In the data rows, zero lies at 4.5, halfway between 4 and 5.
Here is a table of points, one per row:
[4 5 2 5 6 2 3 4 5 3 5 5 3 0 0 6 4 7 5 0 5 5 3 3 5 4 4 6 7 4 5 1 6 3 4 6 5
 4 5 7 3 6 6 4 7 3 5 2 7 4 2 5 5 5 6 3 7 5 6 3 5 3 2 5]
[6 5 2 5 5 5 9 5 3 3 6 6 5 7 5 4 6 1 6 3 4 4 7 4 6 3 4 2 3 6 3 5 8 1 5 5 3
 1 6 3 4 4 5 4 2 1 1 3 6 3 4 2 6 5 2 4 4 4 4 6 6 3 5 6]
[5 9 5 1 6 4 2 3 3 5 5 4 6 7 3 2 6 7 4 8 3 7 5 7 5 5 6 8 3 6 6 5 5 7 5 5 4
 4 4 4 4 5 5 3 5 4 4 7 2 4 8 3 5 5 4 2 3 5 5 5 8 5 2 6]
[2 3 3 4 4 7 5 3 2 5 6 5 5 4 8 5 6 5 7 0 3 5 6 7 2 3 4 5 4 3 6 5 3 4 4 5 4
 4 3 4 2 3 3 6 7 5 7 3 2 3 6 2 4 6 2 8 5 2 4 5 6 4 7 5]
[4 4 5 8 7 7 3 4 6 7 3 0 4 5 3 5 7 3 4 5 4 5 7 6 7 4 4 6 7 0 6 2 6 3 5 5 8
 7 4 4 7 7 3 4 2 3 4 3 2 3 7 5 6 4 4 3 4 7 4 7 4 4 7 3]
[1 4 8 5 3 5 5 4 3 6 3 6 1 5 1 5 4 6 5 5 2 3 4 6 8 5 3 5 6 3 5 4 4 7 6 7 4
 4 3 4 4 5 5 5 3 3 5 7 4 6 3 5 3 2 3 8 3 5 7 4 4 3 2 7]
[3 4 2 7 4 1 4 2 3 6 6 4 3 6 4 5 4 6 4 5 5 4 6 7 4 3 7 5 3 7 5 8 6 6 3 4 3
 6 2 6 3 3 4 3 1 5 4 2 3 4 2 8 5 4 5 3 4 5 3 4 3 5 5 4]
[5 0 6 7 5 4 4 5 7 4 4 8 7 6 5 5 3 6 6 4 3 5 6 5 1 4 4 5 6 6 3 1 5 5 6 5 5
 4 5 5 5 7 3 5 3 6 2 6 2 8 3 3 6 6 7 2 5 5 7 1 4 7 7 6]
[2 6 6 3 4 6 5 6 6 4 6 6 4 4 4 5 3 5 4 8 8 4 4 8 4 5 6 2 5 4 8 5 6 3 4 5 5
 4 6 5 3 7 2 5 5 5 2 1 4 6 2 5 4 6 1 6 5 4 3 4 6 3 5 2]
[1 3 5 6 4 3 3 5 3 2 6 6 3 5 6 3 3 5 6 5 6 7 3 5 4 3 3 4 2 4 0 6 3 5 8 5 5
 5 6 5 5 6 2 6 3 4 5 4 6 1 6 5 5 2 1 3 8 5 6 6 4 4 7 3]
[6 4 5 3 5 5 6 6 8 7 2 3 3 6 6 5 2 5 7 3 4 2 4 3 3 6 4 6 4 6 5 6 3 8 4 6 7
 4 4 5 5 5 6 2 6 3 2 5 5 0 5 8 3 8 7 5 5 6 6 5 5 4 3 5]
[9 4 6 4 4 5 5 5 2 4 4 2 4 7 2 4 2 5 3 4 2 3 6 4 5 5 3 5 4 5 3 1 4 7 3 8 4
 9 3 4 4 3 4 4 5 5 6 3 7 6 5 2 1 5 4 3 7 6 3 2 5 7 5 2]
[4 3 3 5 8 3 3 2 5 5 7 9 6 4 5 3 7 3 3 6 5 4 6 6 5 7 5 4 4 4 6 4 2 4 5 5 6
 2 6 4 6 2 4 3 6 2 5 3 6 5 4 5 4 6 6 6 9 6 5 5 4 9 4 5]
[6 1 6 3 5 4 3 4 1 3 5 5 4 0 4 6 4 2 5 7 8 2 5 3 4 4 5 4 4 7 5 4 5 4 8 1 6
 6 3 4 7 4 5 5 5 2 5 4 4 3 4 3 3 2 5 2 5 2 5 8 7 5 5 4]
[5 7 5 6 4 4 2 4 1 5 7 7 6 7 6 6 5 6 7 4 6 3 4 3 3 5 1 4 5 5 6 3 5 1 3 4 4
 5 6 3 5 5 5 6 5 4 3 5 6 4 5 9 3 2 5 4 4 4 5 2 5 3 5 5]
[5 8 5 5 4 1 4 4 7 3 6 3 4 2 7 4 5 5 2 5 5 4 5 6 2 2 4 2 3 4 3 7 4 7 3 5 5
 6 5 2 6 5 3 5 5 2 4 4 4 4 6 2 5 4 7 8 6 4 5 3 4 0 6 7]
[3 5 5 9 5 4 7 5 5 6 3 4 5 5 2 3 4 5 6 6 0 6 4 0 3 4 5 5 5 5 3 6 4 8 4 2 6
 4 4 3 4 5 5 2 4 6 5 1 5 9 7 5 5 4 6 7 2 4 2 6 5 5 5 4]
[2 5 5 5 2 6 2 8 3 6 0 2 4 5 4 3 1 2 4 4 6 6 6 7 5 4 4 5 4 6 4 4 3 6 6 5 5
 4 5 4 5 2 7 7 5 5 5 3 6 6 4 5 4 7 6 3 5 6 2 2 5 5 4 7]
[5 7 5 5 4 7 5 5 4 5 5 5 2 3 6 5 6 4 5 6 2 1 4 2 4 2 4 5 5 5 4 9 5 4 4 4 7
 5 6 5 7 4 5 6 5 7 7 3 3 5 4 4 5 6 2 5 4 7 6 3 3 9 2 8]
[5 6 4 9 2 6 3 3 3 5 1 2 6 4 5 4 6 3 5 6 6 7 1 5 4 5 3 5 5 5 5 6 3 5 5 6 3
 6 6 6 3 5 7 2 3 1 5 6 4 5 4 4 2 6 3 7 4 2 5 4 3 8 5 2]
[4 3 3 5 5 6 5 4 2 1 7 2 3 2 8 4 4 2 3 4 2 5 4 3 6 7 5 3 3 2 6 3 5 4 6 2 5
 3 5 4 4 5 2 4 6 3 1 6 5 5 5 9 5 3 6 3 4 3 3 1 5 5 4 4]
[4 7 7 3 7 4 4 3 4 3 7 6 5 4 6 6 4 4 7 1 4 4 6 6 7 6 3 5 5 3 4 4 3 7 3 3 0
 4 7 5 8 4 6 5 3 6 1 4 6 3 3 2 6 5 3 5 2 6 3 5 4 7 4 2]
[6 4 4 4 6 5 2 5 5 4 7 6 4 4 6 4 2 2 3 2 5 5 4 2 8 5 3 7 4 4 6 5 5 4 5 5 5
 5 5 5 2 4 6 5 5 8 2 6 5 7 4 5 5 6 4 4 6 4 7 7 4 1 7 7]
[6 4 4 1 4 2 4 5 3 5 7 4 5 3 1 5 3 3 4 7 4 8 5 6 3 5 2 2 5 6 4 4 3 2 4 3 3
 2 6 5 4 5 3 5 2 5 7 5 3 3 6 6 3 6 3 6 3 5 4 5 4 3 7 7]
[2 5 5 6 6 5 7 6 8 6 3 4 7 5 6 5 4 6 3 5 5 7 4 0 8 1 7 4 5 7 6 3 2 6 3 5 5
 6 2 6 8 4 3 8 4 3 6 7 5 6 4 5 3 7 5 5 3 6 5 4 6 4 4 3]
[5 2 3 4 4 2 7 5 5 2 4 4 4 5 6 5 0 3 4 3 4 6 4 7 6 5 5 6 7 6 9 8 4 3 2 3 4
 6 7 1 4 5 5 5 7 2 5 5 4 4 4 3 7 0 4 3 4 4 6 5 5 6 4 3]
[3 5 3 3 3 4 3 4 4 4 1 8 2 4 7 5 4 4 4 4 5 6 4 2 6 7 6 0 6 5 4 3 5 3 3 5 5
 4 4 3 6 6 8 3 5 7 6 5 5 2 6 3 6 6 4 5 6 2 3 5 4 6 7 7]
[2 3 2 1 2 4 5 6 4 5 3 0 7 5 4 5 7 6 4 1 5 4 4 2 5 5 5 4 6 5 4 6 4 5 5 6 5
 4 4 4 8 4 2 2 3 7 4 7 3 5 4 4 2 4 3 7 5 6 3 6 5 4 4 4]
[7 5 3 5 2 7 5 3 2 4 3 3 5 6 3 3 5 6 7 9 3 5 3 4 7 5 5 3 4 2 3 4 4 6 4 5 2
 6 4 4 7 4 4 5 6 7 3 2 3 3 3 5 5 4 9 6 4 2 7 6 4 3 4 6]
[4 5 7 3 1 6 6 5 2 7 5 4 5 5 8 3 5 3 1 3 3 1 2 5 4 6 7 7 6 5 2 3 5 3 6 6 2
 4 3 4 5 6 4 6 4 2 8 2 4 6 5 5 5 7 7 3 4 6 6 6 6 4 3 4]
[5 4 1 5 6 4 5 6 6 6 4 5 3 5 5 5 5 6 1 8 3 2 2 6 3 4 6 5 5 3 3 3 4 4 8 3 3
 7 4 5 1 3 7 7 4 4 1 4 4 3 6 2 2 2 5 6 4 5 4 5 5 5 5 4]
[5 4 5 5 5 4 1 5 7 1 3 2 7 6 4 4 7 6 5 4 2 0 6 4 5 2 6 5 4 3 5 5 1 6 7 5 4
 3 3 3 3 6 8 4 2 7 8 4 5 4 4 7 3 5 4 3 4 2 5 4 5 2 3 2]
[5 4 6 4 4 8 4 3 7 5 6 2 3 5 5 4 4 5 6 6 4 6 6 1 1 7 6 5 5 6 3 4 2 5 1 7 6
 4 4 5 3 4 6 6 2 3 3 5 4 7 3 4 5 2 4 1 5 4 2 6 3 3 2 5]
[4 3 7 7 5 5 4 4 4 5 6 7 5 4 2 4 4 4 2 4 8 3 4 3 6 7 6 7 5 7 3 5 5 1 3 3 4
 4 4 3 3 4 1 5 6 7 4 6 4 0 5 4 6 4 5 7 4 2 4 3 4 3 4 4]
[3 5 7 2 2 3 5 4 5 4 4 6 6 4 4 2 4 3 5 2 4 5 5 4 6 2 5 6 5 4 6 2 6 5 2 3 7
 2 5 7 3 4 4 5 6 5 3 3 6 4 6 4 2 3 6 0 3 3 5 4 0 5 6 3]
[7 6 7 7 4 4 7 3 4 5 0 3 3 5 6 5 6 9 3 5 6 2 6 5 3 4 4 4 4 5 6 6 5 1 5 4 1
 2 4 4 5 3 2 4 7 6 5 6 5 7 4 5 6 4 2 3 5 5 4 7 5 4 8 6]
[5 4 6 4 6 6 7 4 3 5 1 6 7 5 2 4 6 4 4 3 6 5 3 6 2 4 6 2 4 2 4 8 4 6 8 5 3
 9 5 6 7 4 4 4 6 5 6 6 5 6 5 7 6 3 4 3 2 5 3 3 3 1 2 8]
[8 3 4 5 4 6 1 7 3 6 4 5 5 6 5 4 6 6 3 5 5 6 5 5 3 2 5 3 6 2 2 5 7 8 1 1 3
 3 4 5 3 4 4 4 6 2 6 7 3 3 4 6 5 4 1 6 5 6 5 5 5 4 3 3]
[6 2 6 3 8 3 5 8 9 3 5 4 3 3 7 4 7 4 6 1 6 8 6 6 5 6 3 6 4 4 3 2 6 3 2 6 5
 7 4 5 3 5 4 3 4 6 5 3 7 5 3 6 4 4 7 6 3 3 4 5 4 9 1 8]
[5 7 5 5 5 8 7 4 4 3 9 3 5 6 2 7 4 6 1 2 6 8 4 4 4 6 3 3 1 5 5 5 7 3 7 2 6
 3 5 5 5 6 7 5 6 5 6 6 4 4 4 4 4 3 8 6 6 5 6 7 4 8 6 3]
[4 5 3 0 5 4 5 4 5 5 6 4 7 4 3 5 5 6 8 8 5 5 4 5 6 5 5 5 3 3 2 9 6 2 6 3 4
 7 3 3 3 3 4 5 4 3 3 7 6 6 4 4 7 7 3 6 6 4 5 2 5 4 6 2]
[4 5 4 5 5 4 4 6 7 2 4 6 6 3 4 6 7 0 7 4 4 3 4 6 3 7 5 4 4 8 4 2 5 7 2 4 6
 4 5 6 4 4 5 5 6 7 5 6 6 6 4 5 8 2 5 5 5 5 5 5 4 3 7 2]
[7 5 3 5 2 3 6 4 5 7 5 4 2 5 6 5 4 5 6 6 8 4 3 4 4 4 4 5 4 1 7 4 4 4 6 6 4
 2 4 7 5 2 3 5 2 6 8 6 4 6 7 1 8 6 6 4 5 5 3 3 5 4 1 2]
These points spread out most along one direction. Where along it does each point below lie, from 0 to 99? 50 is the average, and the first point above lies past it. One standard deviation of the points above along it is 16.
[5 2 3 4 4 2 7 5 5 2 4 4 4 5 6 5 0 3 4 3 4 6 4 7 6 5 5 6 7 6 9 8 4 3 2 3 4
 6 7 1 4 5 5 5 7 2 5 5 4 4 4 3 7 0 4 3 4 4 6 5 5 6 4 3] 71
[7 6 7 7 4 4 7 3 4 5 0 3 3 5 6 5 6 9 3 5 6 2 6 5 3 4 4 4 4 5 6 6 5 1 5 4 1
 2 4 4 5 3 2 4 7 6 5 6 5 7 4 5 6 4 2 3 5 5 4 7 5 4 8 6] 44
[4 7 7 3 7 4 4 3 4 3 7 6 5 4 6 6 4 4 7 1 4 4 6 6 7 6 3 5 5 3 4 4 3 7 3 3 0
 4 7 5 8 4 6 5 3 6 1 4 6 3 3 2 6 5 3 5 2 6 3 5 4 7 4 2] 66
[6 1 6 3 5 4 3 4 1 3 5 5 4 0 4 6 4 2 5 7 8 2 5 3 4 4 5 4 4 7 5 4 5 4 8 1 6
 6 3 4 7 4 5 5 5 2 5 4 4 3 4 3 3 2 5 2 5 2 5 8 7 5 5 4] 68
[5 4 5 5 5 4 1 5 7 1 3 2 7 6 4 4 7 6 5 4 2 0 6 4 5 2 6 5 4 3 5 5 1 6 7 5 4
 3 3 3 3 6 8 4 2 7 8 4 5 4 4 7 3 5 4 3 4 2 5 4 5 2 3 2] 26
[4 5 3 0 5 4 5 4 5 5 6 4 7 4 3 5 5 6 8 8 5 5 4 5 6 5 5 5 3 3 2 9 6 2 6 3 4
 7 3 3 3 3 4 5 4 3 3 7 6 6 4 4 7 7 3 6 6 4 5 2 5 4 6 2] 54
[7 5 3 5 2 3 6 4 5 7 5 4 2 5 6 5 4 5 6 6 8 4 3 4 4 4 4 5 4 1 7 4 4 4 6 6 4
 2 4 7 5 2 3 5 2 6 8 6 4 6 7 1 8 6 6 4 5 5 3 3 5 4 1 2] 38
[5 4 6 4 6 6 7 4 3 5 1 6 7 5 2 4 6 4 4 3 6 5 3 6 2 4 6 2 4 2 4 8 4 6 8 5 3
 9 5 6 7 4 4 4 6 5 6 6 5 6 5 7 6 3 4 3 2 5 3 3 3 1 2 8] 30
[5 4 6 4 4 8 4 3 7 5 6 2 3 5 5 4 4 5 6 6 4 6 6 1 1 7 6 5 5 6 3 4 2 5 1 7 6
 4 4 5 3 4 6 6 2 3 3 5 4 7 3 4 5 2 4 1 5 4 2 6 3 3 2 5] 39
[7 5 3 5 2 7 5 3 2 4 3 3 5 6 3 3 5 6 7 9 3 5 3 4 7 5 5 3 4 2 3 4 4 6 4 5 2
 6 4 4 7 4 4 5 6 7 3 2 3 3 3 5 5 4 9 6 4 2 7 6 4 3 4 6] 34
[5 6 4 9 2 6 3 3 3 5 1 2 6 4 5 4 6 3 5 6 6 7 1 5 4 5 3 5 5 5 5 6 3 5 5 6 3
 6 6 6 3 5 7 2 3 1 5 6 4 5 4 4 2 6 3 7 4 2 5 4 3 8 5 2] 34
[3 5 3 3 3 4 3 4 4 4 1 8 2 4 7 5 4 4 4 4 5 6 4 2 6 7 6 0 6 5 4 3 5 3 3 5 5
 4 4 3 6 6 8 3 5 7 6 5 5 2 6 3 6 6 4 5 6 2 3 5 4 6 7 7] 63
[4 3 7 7 5 5 4 4 4 5 6 7 5 4 2 4 4 4 2 4 8 3 4 3 6 7 6 7 5 7 3 5 5 1 3 3 4
 4 4 3 3 4 1 5 6 7 4 6 4 0 5 4 6 4 5 7 4 2 4 3 4 3 4 4] 70
[3 5 7 2 2 3 5 4 5 4 4 6 6 4 4 2 4 3 5 2 4 5 5 4 6 2 5 6 5 4 6 2 6 5 2 3 7
 2 5 7 3 4 4 5 6 5 3 3 6 4 6 4 2 3 6 0 3 3 5 4 0 5 6 3] 62
